In the data rows, the value 128 means zero.
Here are some points, one per row:
149 184 124 120 113 147 094 181 103 082 160 086 084 135 137 103 101 068 082 221 118 116 110 199 180 097 133 086 075 109 116 190 133 105 088 194 171 129 140 116 084 185 128 146 091 093 090 173 135 200
141 098 132 126 092 132 141 107 119 134 124 156 159 066 119 100 141 154 200 096 162 087 110 170 194 168 101 086 100 204 140 166 122 107 102 150 178 164 095 106 132 093 063 184 084 116 116 082 106 173
126 136 172 116 088 103 088 172 151 172 076 071 083 159 058 137 176 067 128 094 104 139 128 108 071 090 192 129 134 179 195 068 182 193 146 106 142 139 158 141 180 156 182 081 076 183 176 068 098 085
108 093 158 170 086 099 101 130 142 198 128 062 074 211 206 237 110 157 160 199 098 141 111 140 089 191 082 109 167 099 103 190 140 102 092 202 195 174 093 094 086 103 115 112 096 083 095 087 081 101
105 105 105 103 102 114 089 099 155 111 122 082 133 062 168 188 079 096 081 083 156 159 128 227 149 137 190 170 146 100 093 084 191 139 121 085 190 152 082 180 143 066 208 090 181 162 173 093 104 123
144 081 121 245 102 092 113 121 111 127 199 069 064 153 075 085 095 201 186 181 098 106 089 161 094 146 126 081 075 081 087 089 218 090 079 175 169 150 200 122 137 101 109 110 228 205 111 108 199 090
165 207 194 074 173 092 088 188 160 117 105 120 135 177 092 113 107 082 176 193 095 085 138 120 102 203 111 099 089 091 086 147 102 097 176 078 066 104 166 101 099 088 149 192 219 117 107 139 100 175
131 128 114 142 118 194 185 114 096 108 138 143 100 097 084 081 159 165 191 092 114 124 121 206 205 146 084 090 147 132 110 172 098 128 213 136 142 195 090 098 208 058 108 176 116 077 081 084 093 069
200 083 108 065 179 126 107 097 191 107 131 113 139 072 190 116 086 150 186 134 110 151 174 094 079 077 124 114 212 186 195 154 132 100 151 205 124 072 139 094 112 136 129 062 182 082 066 078 100 186
217 059 201 064 177 076 092 070 124 081 062 178 174 179 110 097 079 086 154 058 076 074 068 163 120 080 154 155 173 095 123 113 148 127 207 175 131 181 122 140 090 180 091 147 121 139 161 171 200 139
066 094 101 124 189 109 224 135 177 103 175 160 180 162 138 095 102 093 097 205 094 099 127 102 119 111 117 121 111 213 229 186 091 108 101 096 143 087 097 109 072 105 133 094 203 119 097 085 236 065
141 153 090 123 134 164 108 174 093 100 110 136 142 161 124 082 088 175 098 130 182 093 085 075 101 071 096 172 141 105 112 099 157 178 171 151 168 188 092 121 070 183 098 146 182 105 193 071 144 125
201 073 114 075 219 175 182 110 136 109 166 043 050 094 189 119 086 100 161 133 124 181 111 096 136 098 103 181 106 117 092 114 156 103 185 090 125 096 193 175 078 146 150 159 076 150 199 143 090 094
180 107 078 080 186 158 084 132 079 110 174 191 169 139 084 098 195 140 060 110 074 121 207 182 181 190 096 100 156 174 086 114 140 102 127 182 175 084 085 097 118 187 133 157 088 151 122 069 079 072
136 133 116 131 132 179 159 194 112 134 077 145 101 114 140 127 218 128 135 151 094 150 062 188 093 111 136 108 170 092 118 162 093 091 091 158 108 119 146 071 126 125 160 159 085 127 100 150 080 163
155 183 216 102 191 147 136 071 108 234 095 113 185 072 097 187 129 082 098 132 189 208 116 092 092 098 098 121 089 141 131 142 095 125 100 097 086 096 084 092 167 127 179 169 167 088 092 135 137 117
127 136 094 150 098 189 129 096 081 079 155 157 165 099 153 144 091 171 187 164 095 133 107 090 112 173 087 087 170 175 135 079 088 092 106 082 072 178 194 093 088 181 190 124 116 197 149 175 092 075
125 094 112 132 098 117 094 111 161 091 156 084 180 134 148 110 143 095 092 073 182 134 084 097 178 174 141 185 158 072 171 110 172 150 080 098 099 167 185 184 190 093 074 073 182 141 123 167 103 080
051 068 185 080 117 106 224 106 120 154 074 093 089 086 192 135 176 106 163 090 137 173 215 188 168 170 157 124 100 114 081 099 092 183 125 086 098 098 188 087 117 184 165 174 131 150 063 087 117 115
158 194 227 114 154 125 106 083 103 190 069 127 103 176 157 094 147 170 074 172 101 101 071 211 200 114 123 108 164 205 097 102 099 086 092 129 152 078 094 120 151 176 099 091 111 087 111 117 182 087
086 137 177 066 176 105 173 182 163 165 099 137 148 154 097 171 192 118 089 077 092 114 138 110 159 077 182 061 182 075 099 074 173 125 095 098 173 115 203 161 096 095 098 101 078 117 155 146 210 084
140 181 107 135 169 155 106 201 092 106 101 143 139 140 159 104 086 167 182 079 133 158 092 084 089 095 135 195 069 094 112 158 183 178 102 093 159 069 102 150 178 183 123 079 082 105 175 088 087 158
073 148 205 213 071 089 096 192 165 173 068 174 154 051 087 165 094 183 077 092 165 091 188 069 146 129 088 126 111 112 093 161 166 072 222 164 154 083 149 104 089 100 150 130 095 089 158 117 139 171
086 140 171 078 165 088 154 172 152 134 072 148 139 142 101 188 195 100 095 129 095 134 152 105 138 070 146 119 138 104 121 068 141 122 130 102 162 115 153 164 168 077 064 147 209 170 184 092 084 074
136 100 089 205 083 105 097 083 195 103 174 106 174 153 121 131 174 086 135 090 168 136 147 091 167 146 109 136 114 096 092 085 192 122 205 077 197 089 069 161 067 171 100 078 200 068 137 231 111 102
063 116 094 072 175 086 121 082 179 100 152 171 086 092 210 080 106 081 172 191 211 155 098 094 078 189 090 171 130 079 103 085 115 152 185 190 170 179 149 148 148 094 099 091 084 190 136 107 147 105
127 094 134 150 071 128 139 081 173 191 123 181 164 123 188 180 106 179 154 103 075 193 184 177 129 086 169 088 079 068 175 166 153 107 100 092 059 180 103 156 081 108 069 076 091 141 193 088 082 145
072 082 112 102 182 078 194 109 111 105 174 135 184 199 155 096 116 087 096 199 110 102 125 093 139 121 114 105 146 191 207 186 114 088 103 090 101 156 093 111 138 086 104 074 150 104 134 156 198 176
157 133 092 147 109 175 134 107 091 094 170 173 170 066 130 134 116 136 125 179 143 096 120 100 086 170 116 152 073 112 072 160 094 199 153 160 095 084 099 126 209 096 096 071 173 078 105 111 232 179
131 126 119 136 105 147 128 087 096 091 189 168 172 092 181 103 095 182 173 173 079 112 105 117 084 148 090 091 169 149 195 090 082 143 108 083 119 140 201 092 103 153 219 126 070 147 141 189 080 080
140 145 114 113 105 191 151 130 088 113 109 158 087 122 067 090 206 174 172 084 112 141 115 138 118 176 120 107 200 160 193 164 111 075 106 076 067 068 088 102 125 173 152 102 160 108 140 176 175 096
125 123 126 136 130 201 135 112 075 102 164 169 137 082 104 136 129 171 185 139 131 088 183 118 097 170 173 104 082 151 210 067 135 099 110 128 078 134 090 115 072 110 123 188 091 085 080 167 136 203
128 159 087 174 095 165 110 125 073 122 171 171 129 093 100 107 077 090 070 171 171 089 085 140 150 166 098 176 151 154 101 062 075 110 204 117 180 088 196 082 152 084 075 137 185 119 133 203 102 199
098 103 088 166 072 072 084 174 162 093 160 086 101 171 173 139 083 117 098 059 080 192 175 122 110 140 137 085 130 175 191 154 073 086 106 164 111 081 077 116 193 103 152 187 118 100 196 184 195 167
138 093 108 147 080 119 095 094 168 091 162 135 151 142 175 117 141 093 076 136 132 211 101 071 113 149 209 166 189 133 070 143 138 126 083 078 131 193 184 194 147 103 091 101 112 117 070 071 154 158
138 095 142 140 108 145 142 113 112 129 113 140 145 076 119 097 156 144 169 084 201 062 189 187 140 117 190 088 085 178 165 120 060 099 092 179 124 185 092 106 190 169 144 051 085 109 154 090 080 163
137 149 100 091 115 166 126 185 114 109 128 146 125 179 109 109 082 181 119 160 191 111 086 090 080 069 089 167 099 123 144 132 155 116 194 120 169 146 081 194 133 182 141 149 080 104 076 135 122 091
195 238 080 143 225 100 130 096 117 139 071 121 155 094 109 131 112 135 169 142 123 089 252 174 100 125 110 115 112 078 133 152 113 106 079 075 123 214 111 106 120 107 098 155 107 095 102 126 174 124
136 162 090 125 148 164 100 178 110 090 124 132 142 179 135 097 110 193 106 134 196 113 080 101 084 076 085 125 093 105 118 173 157 164 170 085 100 070 094 183 109 111 126 186 156 141 196 090 071 185
072 087 158 112 141 095 231 156 173 151 112 170 080 164 062 200 112 092 084 087 138 113 105 156 193 187 180 122 122 137 091 140 083 206 094 111 077 109 096 119 122 194 192 086 123 079 132 112 077 164
150 133 144 134 111 195 219 111 091 175 090 152 067 148 096 076 190 142 140 087 084 101 098 064 084 177 150 098 077 146 177 163 131 121 112 189 122 162 122 120 089 113 161 142 110 118 086 206 092 134
156 208 178 097 186 084 084 134 067 178 130 061 081 099 086 197 200 110 116 102 100 170 181 119 111 091 075 181 090 098 110 089 087 207 198 151 132 091 113 183 161 088 073 063 147 191 108 135 208 095
120 096 103 153 073 120 081 075 162 109 150 142 109 135 158 156 095 080 074 153 115 136 148 104 105 067 158 162 163 160 155 172 184 189 120 087 059 145 108 113 164 084 093 105 161 191 145 195 156 113
124 071 144 197 085 087 092 081 092 222 117 120 092 169 146 179 149 090 113 125 153 133 090 126 161 083 156 175 121 075 112 156 102 175 126 090 075 087 189 186 163 170 198 143 174 135 087 081 091 095
133 109 103 146 097 118 114 091 175 107 150 099 171 128 153 138 109 105 115 113 183 175 125 123 203 083 227 156 202 079 097 083 093 181 120 104 143 058 114 152 186 081 083 159 082 213 095 106 102 121
149 134 095 196 089 100 109 097 212 100 191 084 111 131 098 171 163 104 093 073 202 106 205 102 198 070 072 184 077 162 114 075 209 084 129 213 083 092 197 091 079 094 218 184 111 128 092 098 127 106
138 130 165 137 106 167 209 188 093 189 077 117 070 108 112 119 138 107 134 136 084 172 106 148 068 121 061 156 172 107 080 085 105 163 081 117 097 155 116 182 097 145 142 163 102 175 181 178 099 104
038 213 098 128 121 102 095 149 117 133 133 101 124 126 105 097 143 152 147 097 072 096 095 145 166 141 127 126 130 125 098 145 097 103 095 179 194 157 095 101 115 213 121 163 109 153 170 111 115 225
059 157 087 099 135 086 082 193 132 116 102 099 160 165 076 113 091 193 084 168 129 109 145 093 114 186 166 111 086 162 144 186 101 147 095 188 084 179 146 112 133 108 101 188 095 130 087 204 149 121
There is one direction along which these points spread out most. Take the direction at right angles to it along which they spread out most. Go by this last direction. How far along it is each point below, from 0 to 99? 50 is the average, and the first point above lies past it. One standard deviation of the points above along it is 16.
136 162 090 125 148 164 100 178 110 090 124 132 142 179 135 097 110 193 106 134 196 113 080 101 084 076 085 125 093 105 118 173 157 164 170 085 100 070 094 183 109 111 126 186 156 141 196 090 071 185 66
133 109 103 146 097 118 114 091 175 107 150 099 171 128 153 138 109 105 115 113 183 175 125 123 203 083 227 156 202 079 097 083 093 181 120 104 143 058 114 152 186 081 083 159 082 213 095 106 102 121 54
138 130 165 137 106 167 209 188 093 189 077 117 070 108 112 119 138 107 134 136 084 172 106 148 068 121 061 156 172 107 080 085 105 163 081 117 097 155 116 182 097 145 142 163 102 175 181 178 099 104 25
072 087 158 112 141 095 231 156 173 151 112 170 080 164 062 200 112 092 084 087 138 113 105 156 193 187 180 122 122 137 091 140 083 206 094 111 077 109 096 119 122 194 192 086 123 079 132 112 077 164 21
124 071 144 197 085 087 092 081 092 222 117 120 092 169 146 179 149 090 113 125 153 133 090 126 161 083 156 175 121 075 112 156 102 175 126 090 075 087 189 186 163 170 198 143 174 135 087 081 091 095 36
038 213 098 128 121 102 095 149 117 133 133 101 124 126 105 097 143 152 147 097 072 096 095 145 166 141 127 126 130 125 098 145 097 103 095 179 194 157 095 101 115 213 121 163 109 153 170 111 115 225 43
059 157 087 099 135 086 082 193 132 116 102 099 160 165 076 113 091 193 084 168 129 109 145 093 114 186 166 111 086 162 144 186 101 147 095 188 084 179 146 112 133 108 101 188 095 130 087 204 149 121 58
128 159 087 174 095 165 110 125 073 122 171 171 129 093 100 107 077 090 070 171 171 089 085 140 150 166 098 176 151 154 101 062 075 110 204 117 180 088 196 082 152 084 075 137 185 119 133 203 102 199 75
086 140 171 078 165 088 154 172 152 134 072 148 139 142 101 188 195 100 095 129 095 134 152 105 138 070 146 119 138 104 121 068 141 122 130 102 162 115 153 164 168 077 064 147 209 170 184 092 084 074 34
136 133 116 131 132 179 159 194 112 134 077 145 101 114 140 127 218 128 135 151 094 150 062 188 093 111 136 108 170 092 118 162 093 091 091 158 108 119 146 071 126 125 160 159 085 127 100 150 080 163 29
138 095 142 140 108 145 142 113 112 129 113 140 145 076 119 097 156 144 169 084 201 062 189 187 140 117 190 088 085 178 165 120 060 099 092 179 124 185 092 106 190 169 144 051 085 109 154 090 080 163 36
125 094 112 132 098 117 094 111 161 091 156 084 180 134 148 110 143 095 092 073 182 134 084 097 178 174 141 185 158 072 171 110 172 150 080 098 099 167 185 184 190 093 074 073 182 141 123 167 103 080 68
